In the rows, zero is written as 128.
One turn moves each row of this set onto another row. After a few examples, where does it send each row asked below?
z294: [137 138 124  89 122 144 128 136 109  97 127 123 107 133]
z592: [132 129 142 146 140 134 127 138  94 100 129 140 113 157]
z216: [146 121 111 124 130 138  85 147 102 113 131 137 110 124]
z968: [115 120 106  96 131 133 147 135 106  97 114 146 115 132]
z887: [128 131 124  94 111 142 143 141 114  98 138 119 120 140]
z82: [128 108  97 128 138 128  99 145  98 114 120 156 116 124]
z527: [125 105 111 134 108 131 117 156 111 117 152 132 140 137]
z280: [128 125 139 148 141 132 131 138  95 100 128 144 115 157]
z821: [130  94 137 115 143 106 116 153 106  84 113 136 147 135]
z173: [142 104 149 113 133 114 107 156 109  85 124 119 144 138]
z169: [132  97 143 116 134 109 118 156 109  85 123 126 151 139]
z567: [131 127 143 147 138 134 129 139  95 100 131 139 117 157]
z66: [129 127 140 147 142 132 128 137  93 100 127 144 113 155]
z433: [128 125 141 148 138 132 133 139  95 100 131 141 117 158]
z520: [138 101 138 112 148 109 106 151 103  83 108 135 137 132]
z311: [158 127 121  98  99 119 114 147 103 114 139 131 136 131]
z842: [145 107 145 110 142 114 100 152 106  83 115 125 136 134]
z603: [115 120 115  98 116 134 154 140 111  98 130 133 126 140]
z649: [130 132 113  90 134 139 131 133 104  96 112 139 104 130]
z982: [142 115 112 103  97 112 131 149 104 116 139 140 148 133]
z93: [136 109 102 103 111 107 131 144  97 116 122 157 142 128]
z460: [161 130 114  94 114 118 103 141  96 113 123 142 124 124]
z597: [148 120 102  97 122 111 114 140  93 114 113 158 128 123]
z504: [143 119 119 127 111 139  96 153 110 115 151 123 125 133]
z18: [116  97  97 135 124 124 119 150 104 116 133 152 134 131]

z982 -> z597
z887 -> z968
And these:
z567 -> z280
z842 -> z169
z216 -> z527

One turn moves each row of this set onto another row. After a few examples, where does it send each row asked below?
z116: [134 100 124 140 139 160 126 126 109 137 106 155 123 117 108 123 142]
z967: [123 111 142 133 121 141 150 134 137 132 111 141 125  88 121 135 153]
z53: [135 122 145 141 156 144 140 132 114 129 105 127 121 151  88 134 125]
z123: [119 119 154 133 136 114 136 132 104 114 123 102 116 148 108 115 144]
z966: [120 114 137 142 101 140 128 111 112 136 137 111 132 133  92 126 150]
z778: [133 109 148 133 119 136 139 132 126 128  96 125 133  89 125 132 149]
z786: [134 134 152 126 118 132 139 123 133 123  92 124 124  98 119 120 150]
z517: [110 111 133 147 110 168 124 131 139 146 132 120 147 129 117 112 145]
z429: [124 126 158 146 149 153 147 144 118 129  98 131 122 156 102 132 136]
z795: [133 126 155 144 136 145 144 136 116 136 119 124 105 156  98 130 118]
z977: [108 127 147 119 118 153 104 144 133 131 131 108 127 116 112 118 135]
z458: [ 99 114 146 134 152 132 110 127 134 108 135 128 142 130 124 136 125]
z776: [110 122 131 147 139 147 146 119 120 117 102 139 122 118  85 101 141]
z371: [121 107 124 150 101 138 142 116 118 130 144 125 133 136 109 106 135]
z398: [125  99 150 157 137 146 156 144 115 136 118 122 116 146 105 135 116]
z255: [128  99 125 145  96 143 130 117 122 134 134 111 125 136 105 117 146]
z668: [128 138 145 128 119 138 147 121 142 130 106 142 117 101 116 125 152]
z970: [112 104 160 135 152 143 107 127 126 105 134 135 142 128 132 127 136]
z661: [126 104 147 146 147 154 148 158 121 127 101 127 117 149 108 130 135]
z437: [114 118 134 141 112 135 121 122 102 145 141 117 138 133 105 116 160]
z631: [122 119 154 143 150 135 106 123 124 100 125 125 144 118 134 141 137]
z764: [146 122 142 132 132 135 130 145 137 112 136 141 122 118 121 156 134]
z126: [140 137 143 129 124 138 148 119 129 129 108 136 132  94 128 113 141]
z144: [102 114 148 145 112 159 125 123 141 140 115 113 154 123 130 118 127]
z171: [118 109 127 127 144 151 127 127 118 142 102 143 117  99 111 119 149]
z692: [142 104 147 135 141 127 149 141 107 139 119 110 129 152 126 136 128]
z364: [130 125 155 135 142 121 154 134 110 127 118 103 126 153 109 126 130]
z86: [111 116 156 138 147 139 117 120 141  98 125 131 137 139 133 107 131]
z436: [122 122 143 147 144 131 117 123 141  90 118 119 135 126 140 118 131]
z818: [112 114 155 129 146 150 116 130 129 103 135 116 147 128 134 141 126]
z326: [133  96 134 147 153 144 149 140 121 127 103 124 123 146 101 129 120]
z905: [104 128 141 136 115 161 116 138 132 135 139 115 137 125  99 111 150]
z391: [108 117 139 137 146 135 112 120 147 110 129 130 138 141 137 124 121]
z794: [117 108 124 148 107 132 132 123 118 140 133 114 135 139 117 100 153]
z289: [124 129 148 154 128 130 159 124 150 104 121 133 139 124 118 140 127]
z868: [115 125 149 130 142 150 122 123 144  98 126 114 140 141 137 122 121]
z360: [122 118 133 139 105 140 128 119 103 134 153 129 132 130  98 121 141]
z735: [120 115 142 137 108 139 110 121 117 135 143 133 144 137  95 114 148]
z542: [133 117 143 143 137 133 144 112 145  93 127 130 140 135 130 144 134]
z752: [134 121 142 129 128 136 149 135 121 126 114 132 133  81 123 121 144]
z50: [114  96 131 148 104 136 126 126 131 128 138 126 145 135 103 100 142]
z767: [122 138 137 122 116 142 146 131 126 125  89 135 115 107 123 118 140]
z600: [116 117 141 129 121 144 147 137 114 132  93 138 128  95 124 136 142]
z174: [108 123 131 136 140 147 141 111 128 136  93 139 123 106 107 106 145]
z134: [134 118 145 130 142 130 130 127 135  91 137 128 129 126 120 151 140]
z681: [121 132 142 144 142 146 136 146 119 133 103 125 114 150  95 142 122]
z869: [119 108 134 157 139 149 146 151 125 135  99 124 120 146 109 140 118]
z804: [132  94 149 145 131 128 136 120 102 137 116 116 135 153 136 128 140]

z786 -> z86
z429 -> z126
And these:
z735 -> z795
z794 -> z326
z116 -> z764
z171 -> z134

